In the rows, zero is written as 128.
Each path below is one point turned by a fixed rotation once a step. After each direction that follows a path, write how fast that rotation turns it, in degrees each step (0 if it stays still).
Each turn is a multiple of 5 degrees from 10 to 175, or 0.
Each row of a path follows its step; steps can be skipped.

step 1: [125 133 119 127 123 134 122 135 125 126 130 130 126 131 128 139 122 128
 130 129 127 127 120 123 134 115 118 125 129 121 127 126 132 132 130 132
 126 124 125 135 120 130 130 128 127 121 125 125 127 112 126 133 119 127
 127]
step 2: [131 133 135 134 137 131 133 128 129 125 132 129 137 139 135 131 135 127
 129 127 131 123 138 139 117 137 128 128 132 131 123 132 123 127 122 136
 122 125 130 135 131 127 124 124 127 128 130 131 121 128 117 126 128 127
 124]
step 4: [130 132 122 133 128 130 126 130 131 122 123 134 127 133 135 133 136 129
 141 127 126 129 121 123 128 134 132 133 117 131 121 126 127 132 136 120
 130 133 125 132 135 129 139 133 135 128 124 128 125 122 122 134 138 132
 125]
step 5: [124 133 133 128 126 124 122 131 128 130 129 137 126 127 135 127 125 131
 120 126 130 130 136 126 132 120 121 131 131 133 128 130 132 127 127 141
 135 139 135 135 129 131 121 128 129 125 131 132 123 124 133 117 118 138
 122]
step 6: [120 133 125 127 124 128 133 128 127 129 126 121 129 134 130 132 137 129
 136 133 131 131 124 132 128 132 133 126 122 134 125 127 131 128 122 121
 118 118 129 130 121 124 132 117 117 128 136 130 131 125 123 119 120 130
 135]
step 8: [127 125 128 130 126 127 135 132 135 130 122 130 131 119 138 124 127 131
 133 119 128 129 130 129 124 134 134 115 127 129 134 129 121 125 124 126
 125 130 123 131 132 133 139 132 137 128 138 135 126 124 138 127 128 138
 128]
step 14: [126 134 134 140 135 130 122 136 118 139 123 127 125 139 129 139 126 126
 131 129 129 130 131 124 131 136 129 125 125 129 134 128 139 126 129 127
 122 130 132 128 125 127 124 129 124 124 137 129 134 120 136 124 126 130
 125]
step 16: [133 118 121 136 129 129 127 123 120 127 132 130 122 122 120 130 133 132
 135 125 126 132 140 130 120 135 132 121 132 125 123 129 121 119 128 122
 127 133 122 136 126 124 131 123 130 131 129 121 127 124 137 133 122 131
 129]
Directions:
[127 128 127 129 129 128 126 129 130 127 128 131 127 128 126 127 128 127
 130 130 127 130 130 129 125 129 126 127 128 127 127 130 129 127 126 130
 130 128 126 129 132 129 129 129 128 125 127 128 127 128 128 130 126 126
 128] => 125
[130 128 128 129 128 129 126 129 128 128 125 130 125 130 126 127 128 129
 125 125 129 127 131 129 130 130 126 128 129 127 129 131 129 130 130 128
 129 130 128 127 125 129 126 129 128 128 130 128 127 130 128 127 127 127
 127] => 155
[129 127 131 129 127 128 129 130 128 130 125 125 130 127 130 127 128 127
 130 127 125 127 129 128 128 127 127 125 127 128 129 130 127 128 129 130
 131 128 128 129 128 127 127 127 127 128 126 129 127 128 125 127 125 129
 125] => 110
[131 126 128 126 129 128 124 130 126 128 128 127 129 131 128 130 127 129
 130 127 128 130 126 130 128 128 130 132 127 128 126 130 128 127 128 131
 128 127 128 127 128 128 128 129 127 126 128 130 128 129 127 129 130 129
 128] => 140

step 2: [129 132 136 123 124 128 122 125 125 120 128 114 129 125 129 131 122 129
 137 125 134 125 132 130 119 131 126 115 126 121 125 138 128 130 128 132
 126 121 120 132 132 125 130 132 135 129 133 139 131 131 121 122 131 131
 130]
step 5: [138 130 127 123 126 116 136 130 122 124 123 130 129 123 132 118 121 125
 136 137 133 139 123 128 123 122 131 126 136 128 138 133 125 130 132 128
 128 132 134 131 131 123 135 134 130 121 124 127 136 129 127 130 130 129
 135]
step 6: [138 121 135 123 125 126 127 138 129 120 127 126 128 125 130 122 127 126
 128 131 137 130 127 128 124 128 127 116 132 132 128 129 131 121 133 129
 124 122 123 130 121 127 122 125 131 124 120 128 136 119 128 112 137 134
 128]
step 10: [138 131 134 127 123 118 127 131 120 119 126 123 134 134 126 132 128 132
 138 132 124 134 127 132 126 124 130 113 130 123 136 132 122 121 126 132
 126 130 127 130 132 125 127 138 126 121 126 124 137 130 120 130 134 129
 133]
step 12: [129 135 124 117 120 123 128 134 124 122 129 125 131 123 130 127 124 124
 132 144 132 134 135 115 115 122 129 124 132 129 124 131 127 129 133 125
 134 126 134 127 126 128 132 125 136 125 132 134 134 129 124 125 125 127
 135]
step 15: [137 131 131 129 127 119 127 124 121 129 126 126 129 126 121 131 126 135
 140 127 134 136 131 130 121 130 119 122 128 119 136 136 126 127 117 125
 130 129 127 136 120 128 122 138 124 130 123 132 129 124 124 124 133 124
 135]
step 16: [137 129 127 118 125 127 127 127 117 132 129 128 131 132 122 129 121 136
 128 129 138 137 126 123 130 126 131 125 134 124 127 126 128 129 126 133
 135 132 120 123 120 132 129 121 134 123 121 130 143 120 127 130 133 128
 137]
step 17: [135 135 127 126 121 127 121 135 122 127 127 128 136 128 130 128 122 128
 137 141 132 132 126 123 128 119 130 111 130 130 126 134 124 127 130 127
 129 124 128 132 128 123 135 132 134 126 118 138 131 133 126 132 130 132
 123]
Directions:
[126 128 128 129 132 129 128 129 127 125 126 128 129 128 127 128 129 127
 128 129 129 127 125 131 126 127 128 129 128 126 129 128 126 126 127 131
 126 126 129 127 130 124 128 129 128 129 127 127 129 126 129 126 129 128
 129] => 85
[130 128 128 129 126 126 129 127 129 126 127 125 126 128 131 128 127 131
 130 127 129 126 125 130 128 126 128 128 126 130 128 129 128 126 130 127
 128 128 126 126 130 129 127 128 128 129 127 127 128 128 126 127 129 127
 124] => 90
[127 127 130 128 128 131 128 127 128 127 128 128 125 128 127 129 127 127
 127 125 128 127 128 129 124 129 127 128 125 128 126 129 130 129 130 129
 127 129 130 129 125 127 128 129 128 130 129 129 129 129 125 128 126 126
 128] => 60
[127 131 125 128 126 130 128 127 130 127 129 127 129 128 127 128 128 129
 126 130 129 128 126 126 127 128 126 130 127 126 128 128 125 126 129 129
 131 130 128 127 125 127 128 126 129 130 127 129 128 127 128 130 127 128
 127] => 85
[128 128 129 131 129 126 125 128 130 127 128 129 129 124 127 129 129 128
 127 129 128 127 129 126 129 127 127 125 127 128 128 128 127 128 129 127
 125 128 126 130 126 130 127 129 126 131 126 129 128 126 128 129 129 128
 127] => 160

step 7: [128 138 121 124 131 126 128 126 117 117 133 131 120 133 123 133 122 140
 130 131 127 140 125 130 126 123 123 130 134 131 130 126 128 121 130 114
 120 130 122 133 138 125 123 123 139 125 124 125 133 128 127 127 127 124
 127]
step 8: [140 127 122 125 122 123 131 135 128 133 131 123 119 125 117 123 140 126
 128 129 131 130 119 128 130 131 126 137 123 136 133 122 141 129 123 129
 127 129 121 132 129 129 136 135 136 129 125 117 123 127 122 123 125 121
 126]
step 9: [131 131 132 138 121 126 132 126 128 121 131 139 120 122 135 124 126 139
 123 127 119 128 135 130 132 130 126 117 122 138 118 130 133 126 122 131
 133 131 125 135 128 123 131 134 129 124 124 125 136 130 120 120 123 119
 131]
step 12: [131 136 130 126 136 132 123 134 138 125 123 124 128 131 126 130 132 127
 129 130 115 136 129 120 131 122 120 136 126 134 129 135 134 126 133 125
 138 132 133 123 120 124 135 139 127 120 129 122 131 125 128 128 118 122
 120]
step 13: [138 125 125 137 124 133 127 131 136 127 125 131 123 130 130 128 129 134
 132 128 119 124 123 127 123 134 138 131 129 133 117 134 124 119 126 114
 136 121 120 127 130 136 120 130 123 122 134 121 133 123 128 131 134 128
 125]
step 14: [128 127 128 130 127 121 127 126 123 131 128 126 117 130 126 126 127 121
 140 133 130 129 138 128 138 128 127 145 127 127 122 131 126 135 125 132
 137 125 138 124 135 134 121 131 117 119 127 129 127 127 123 126 132 118
 127]
step 15: [124 118 134 127 136 124 129 131 129 124 125 122 124 116 137 125 126 123
 125 133 132 131 131 123 131 116 141 128 132 126 133 134 124 119 125 123
 136 127 118 119 134 122 128 130 124 123 127 132 137 128 121 127 122 125
 130]
step 17: [121 124 127 130 122 126 127 138 130 124 119 128 124 124 136 129 128 121
 139 130 131 131 121 130 128 129 125 125 126 124 119 144 129 135 121 120
 124 134 123 125 130 132 126 114 133 124 136 123 130 133 127 130 126 124
 119]
Directions:
[126 128 131 126 131 126 128 130 126 127 128 127 129 130 125 129 128 128
 127 126 130 128 128 125 126 127 127 129 128 129 129 129 128 124 128 128
 125 130 126 127 129 130 129 130 129 127 128 130 129 127 129 128 129 127
 129] => 85
[129 128 131 128 129 126 128 128 126 127 127 128 126 127 128 127 130 128
 131 130 130 127 126 130 128 130 125 130 128 128 131 127 129 128 129 128
 128 127 127 125 129 127 128 126 127 127 129 128 126 131 129 124 128 128
 128] => 110
